Each row is where one point has got to under a steady rotation. How many steps took it there?
The counts run from 0 to 322.
[ 0.68  4.44 -2.80  1.70 -0.84  0.78 -1.80  1.79  1.18 -0.08 -0.23 -2.16
 -0.78 -1.25  2.95  1.66 -2.34  1.38  2.18 -0.54 -0.70 -1.06 -1.69 -0.34
 -1.95  0.22  0.43 -1.98 -3.71  1.59 -0.43 -0.51 -1.79 -0.08  0.65 -3.66]
17
[ 0.12 -0.39  1.96 -0.25 -0.20  0.32  1.73 -3.46 -1.90 -1.49  0.59 -0.20
  4.26  0.05  1.59  1.45 -1.68 -1.45  3.41  1.73 -1.36 -4.91 -0.39  0.75
  0.00 -0.60 -0.53 -1.75 -0.21  1.32 -1.58 -2.54  3.19 -1.59 -2.00  0.82]
215
[ 0.14  1.48 -0.73 -0.98 -2.53  0.58  0.58 -3.24 -0.74 -0.77  3.40 -0.42
 -0.07  0.90  1.55 -1.84 -2.25  0.78  1.82  0.46 -0.77 -2.28  0.96  0.07
 -2.45  2.72  2.71  1.06  1.49  5.28 -1.19  0.23 -1.21 -0.60 -0.74 -2.60]
221
[ 0.21  1.82 -1.51  0.28  1.84 -2.92 -1.79  0.36  2.82 -0.75  0.28  2.08
 -1.97 -1.63  1.24 -1.59 -3.26  2.74  0.89  1.82 -1.61  0.26  0.36 -0.67
  1.35  1.39  1.94 -1.10  4.05  2.83  2.26 -0.89 -0.99 -0.50 -0.08 -3.81]
229
[-0.73 -2.59  1.26 -3.13 -0.95 -0.84 -0.31  2.01 -0.41 -1.34 -1.46 -0.40
 -0.21  0.49  1.01 -0.66 -2.50 -1.13  5.55  0.95  0.01 -2.96 -2.47 -2.37
  0.34  0.83  0.43  1.01  1.47  4.56 -1.80  0.25 -0.21 -0.91 -1.71 -1.15]
92
[-1.50 -0.09  0.13  1.25 -0.17 -1.65  0.19  2.23 -1.19  1.54 -0.17 -1.52
 -1.17 -2.87  0.10  2.87  3.22 -3.92 -4.16 -1.28  0.98  5.06  1.20 -0.25
 -1.78  1.71 -1.28  0.03  0.13 -0.76 -1.26  0.50 -2.06  1.98 -0.72  0.34]
318
[-0.02  3.79 -0.56  1.67  3.03 -0.59 -1.09  2.15 -0.32  1.54 -1.30  1.38
 -3.25 -2.83  2.98 -1.02 -1.83 -0.15  0.73 -2.72  1.81 -0.06  0.73 -4.30
  0.77  0.01 -0.34 -1.89  1.15  0.36  2.02 -0.38 -2.52  1.30  0.70 -2.27]
59
[-3.21 -0.16 -1.35 -1.29 -0.90 -0.90 -0.22  1.27  3.25 -3.40  2.61 -0.01
 -2.09 -0.46 -1.56 -2.30  0.77  1.74 -1.63 -0.42  1.25  3.16  0.37  1.50
  0.35  2.57  1.79  0.87  4.11  2.56  0.29 -0.37 -2.02  0.66  0.95 -2.16]
105
[ 0.18  1.31 -1.53  1.46  1.08 -1.30 -2.17  2.64  2.78  0.42 -2.10 -0.37
  0.61 -0.33  1.07  4.55 -1.73  0.15  0.81  4.50 -3.22  1.59 -0.37  0.81
  1.71 -0.09 -1.19 -0.14 -0.76  0.42  1.84  0.42  2.44 -1.33 -1.19 -3.22]
27
[-4.10  0.13  2.54 -1.50 -1.22  0.58  2.62 -1.86 -0.80 -6.12  2.12  0.14
  1.79 -1.01  1.88 -0.28  1.17 -0.54  1.73 -1.31  1.29 -1.53  0.15 -0.37
 -0.71  1.54 -0.68 -0.41  1.90  2.75 -0.34  0.31 -1.84 -0.52 -1.49 -1.27]
97
[-0.03  3.01 -1.26 -0.80  0.60 -1.26 -2.93  2.79  2.12 -1.84 -3.02 -3.32
 -0.83  0.23  2.28 -0.17 -2.25  1.02  1.77 -0.05 -1.97  2.45 -2.80 -0.55
 -2.19 -0.60  1.32 -2.65 -1.95 -0.03 -1.00  1.66 -2.68  0.17 -0.79 -1.76]
144
[-0.29  3.28 -0.80 -0.82  0.82 -1.13 -2.34  2.44  1.28 -2.74 -2.51 -3.15
 -0.37 -0.01  2.52  0.26 -1.68  1.21  2.55 -0.19 -1.21  1.75 -2.14 -1.14
 -2.27 -0.83  0.18 -4.17 -1.85 -1.48 -1.38  0.93 -2.67 -0.31 -1.08 -1.25]
143
[ 2.51 -2.99 -0.67 -1.71  0.85  2.00 -1.52  2.38  0.42  2.42 -1.99  0.91
 -1.77  1.98 -2.96 -3.91 -0.16  0.74  0.22 -2.79  2.51 -0.84 -2.23 -1.02
  1.32 -2.87  1.17  1.51 -0.61 -1.89 -0.80  0.93  0.16  0.43  2.38  2.54]
124
[-0.23 -1.51  2.27 -3.50  0.41 -0.65 -0.36  1.21 -0.45 -2.13 -1.95 -0.11
  1.76  0.55  1.16  0.70 -2.81 -1.01  5.63  1.45 -0.57 -2.90 -2.16 -1.94
  1.39 -0.21 -1.25 -1.33  1.42  1.61 -1.61 -0.49  2.37 -0.82 -2.16  0.97]
90
[-0.47  3.15  1.63  2.11  0.39 -1.19  1.73 -3.65 -1.91 -1.00 -0.60 -0.16
  0.97 -1.72  3.52 -2.82  1.80 -1.34 -2.86 -3.14  1.27 -1.13  1.84 -0.63
 -1.82 -1.78  1.50 -2.45  0.36 -0.74  0.84 -1.08 -2.80  1.38  1.28 -0.16]
182
[-0.24  0.56  0.00  0.99  0.98  2.87  0.16 -0.36  1.19  0.91 -1.60  1.37
 -0.03  2.99  0.21 -0.62 -0.93  1.36  2.26  1.67  0.29 -3.84  0.40 -1.57
  3.61 -2.12  0.08  3.66 -1.61  0.79  3.33  2.31  3.23 -2.65 -0.71 -1.76]
38
[-0.34  1.17 -0.98  4.37  1.32 -1.74  0.62 -0.34 -0.94  1.73  0.90 -2.15
  0.75 -3.76  0.09  2.97  1.32 -1.29 -4.22  0.97 -0.74  2.36  0.83  2.60
 -0.98  0.67 -1.53 -3.11 -0.79 -2.99 -0.95 -2.77  0.62  0.52  0.55  0.40]
193
[ 0.97  2.07  1.75 -0.27 -0.25 -0.67  1.60 -2.02  0.51 -0.92  1.32  2.28
  1.99  1.94 -0.16  0.06  0.45 -0.44  2.25  0.08  1.71 -3.50  3.21 -0.88
  3.60 -2.02 -0.29 -0.68  2.14 -0.81  1.48 -4.42  3.52  1.57  0.24  0.64]
46
[-0.34 -0.90  3.32 -0.84 -2.35 -0.61  3.09 -1.03 -1.82 -2.49 -0.55  2.33
  1.36  1.60  1.47 -0.27  2.96 -2.01  1.61 -1.48  2.28 -3.77  2.63 -1.87
  2.04 -2.66 -1.78  1.10  0.67 -0.65  0.65 -2.23  0.36  1.50  0.56  0.80]
299
[ 1.72  0.04  0.04 -0.84 -2.88 -2.00  0.72  0.27 -1.36  2.90  2.00  1.77
 -2.59  1.15  0.63 -1.04 -0.41 -1.67  1.99 -0.54  1.25 -1.87  2.71 -3.27
  0.76  0.97  1.39  1.77  3.21  3.81  0.08 -2.95 -0.90  2.80  0.98 -1.69]
51
[-2.21 -0.60  0.64 -0.71 -0.28 -1.93 -0.66  0.21  2.40 -2.84 -1.81 -2.46
  2.43 -0.81  0.53  2.22  2.07 -1.81 -3.30  1.28 -2.12  4.29 -1.42  3.69
 -2.42  1.06  0.92 -0.60 -0.27  0.94 -0.74  1.28 -1.10  0.39 -1.99 -0.82]
149
[-0.89  4.53  0.27  0.36  0.29 -1.84 -0.12  1.25  1.01 -1.95  0.63 -0.69
 -0.13 -0.97  1.22  0.35  1.62 -0.85  0.06 -3.38  2.98  1.52  1.74 -1.46
  0.31 -0.97 -0.39 -3.84  1.45 -2.67  0.41 -4.02 -1.70  3.48  0.88 -0.08]
310
[ 0.10 -0.62 -1.61 -0.41  0.87 -2.98 -0.97  0.01  2.61  0.05  0.71  2.72
 -1.66 -2.33  0.19 -0.83 -1.69  0.83 -2.01  1.97 -1.92  1.98  1.18  0.53
  0.66  2.43  2.97  0.26  4.80  4.04  1.96 -0.20 -1.79  0.31  0.25 -3.30]
231
[-0.52  0.78 -1.20 -1.76 -0.57 -1.33 -2.91  2.94  3.11 -0.79 -2.89 -3.32
 -0.37  0.57  0.76 -0.21 -0.81 -0.23 -0.39  0.26 -1.54  3.90 -2.93  1.05
 -2.64  1.00  2.89 -0.76 -0.54  2.12 -1.05  2.47 -2.94  0.46 -0.89 -1.81]
146
[-0.26  4.16  0.95  1.52  1.76 -1.10  0.75  0.10 -2.13 -0.57 -0.08  1.88
 -1.62 -2.74  3.27  0.43  0.20 -0.76  1.12 -2.42  1.62 -0.64  2.53 -4.44
  0.13 -0.45 -1.51 -2.90  1.75 -1.02  1.93 -1.56 -2.01  1.52  0.30 -1.08]
57
[ 0.01  2.20 -1.04 -1.10  0.91  0.13 -2.84  3.31  3.03 -2.57 -1.76 -0.15
  1.40 -2.56  2.67  2.55 -1.88  0.30  2.53 -0.83  0.31 -0.46 -3.77  0.69
  0.12 -0.12 -0.36 -2.88 -1.41  1.93  0.21 -1.28 -1.05  0.41 -0.15 -2.79]
270
[ 0.46  1.02 -2.14  5.17  1.89 -0.87 -0.58  2.33 -1.60  4.10 -0.64 -2.20
 -2.54 -2.57  0.22  1.92 -1.79  0.33 -1.17  2.53 -2.09  0.94 -0.20 -0.22
 -0.27 -0.46 -2.17 -1.62 -2.54 -2.49 -0.86 -0.94  1.33 -1.84  0.54 -0.74]
196
[-0.75 -1.90 -2.56  2.45  1.26  1.19 -1.53  5.20 -0.16  4.24 -0.22 -1.56
 -2.47 -2.96 -1.42  2.00 -0.95 -1.35 -1.37  0.09  1.16  0.54 -2.51  0.12
  1.49  1.67 -2.03  1.43 -1.78  1.22 -1.24 -0.81  1.38 -0.27  1.11 -0.73]
71
[-0.71  0.63  2.24  0.16 -1.53 -0.78  2.27  0.65 -1.53 -1.51 -1.34  1.25
 -1.03  1.59  1.89 -1.55  1.30 -0.56  3.76 -2.23  2.45 -4.35  1.19 -3.57
  2.58 -3.19 -1.58  0.32 -0.05 -0.61  0.68 -2.65 -0.72  1.06  1.57 -0.28]
301
[ 2.38  0.43 -0.84 -3.65 -0.74  2.25 -1.06 -0.60 -0.71 -1.04  1.19  1.00
  1.23 -1.47  1.59  1.38 -0.30 -1.78  0.85 -3.73  1.44  0.30 -1.62 -0.88
 -4.18  1.60  1.55 -0.66 -0.95  2.94 -1.06  2.24 -3.80  1.87 -0.79 -0.14]
264
[ 0.40  1.02  1.39  0.88 -1.04 -1.21  1.56 -3.81 -2.35  0.68 -0.01 -0.04
 -0.36 -0.49  2.36 -3.69  1.86 -2.14 -2.45 -2.98  1.43 -1.31  2.26 -1.34
 -2.62 -0.70  3.34  0.01  1.05  1.54  0.53  0.07 -3.91  1.92  1.15 -0.23]
180
[ 1.92 -1.08 -1.09 -1.82 -3.63 -0.63 -0.61  2.38 -2.00  1.08  0.02 -2.53
 -2.59  1.14 -0.14 -0.95 -0.53 -0.89  2.93 -1.51  0.16 -0.72 -1.93 -1.04
 -2.95 -0.52  0.90 -0.93 -2.28  0.83 -4.63 -1.16 -3.06  1.45  1.54  0.36]
135
[ 1.35 -2.44  0.63 -2.68 -0.98 -0.49 -0.77  2.19  2.02  1.36 -2.27  2.57
 -0.30  4.14 -1.46 -1.03  0.03  0.02  1.88  1.26  0.51 -1.13  0.31 -1.85
  4.04 -1.94  0.69  4.13  1.21  1.29  2.14  0.26  2.25  0.41  0.03 -0.34]
293
[ 0.17  2.21 -1.83  0.75  2.87 -0.08 -2.20  2.47  0.72  2.79 -0.40  0.75
 -2.95 -2.70  1.14 -1.58 -1.39 -0.96 -1.40 -3.09  2.97  1.67 -0.44 -3.17
 -0.19  1.03  1.79 -0.59  1.52  2.67  1.76  0.48 -2.89  2.01  0.87 -1.99]
61
[ 0.38 -2.55 -1.95  2.98  1.42  1.12 -0.07  1.52 -0.12  2.10 -0.20  3.64
 -4.04 -2.54 -0.83 -1.27 -0.57  2.12 -2.31  0.58 -0.15 -1.59 -0.15 -0.34
  2.46  0.21 -1.23  2.58 -0.23  0.87  2.26  1.70 -0.48 -2.36  2.79 -2.28]
240
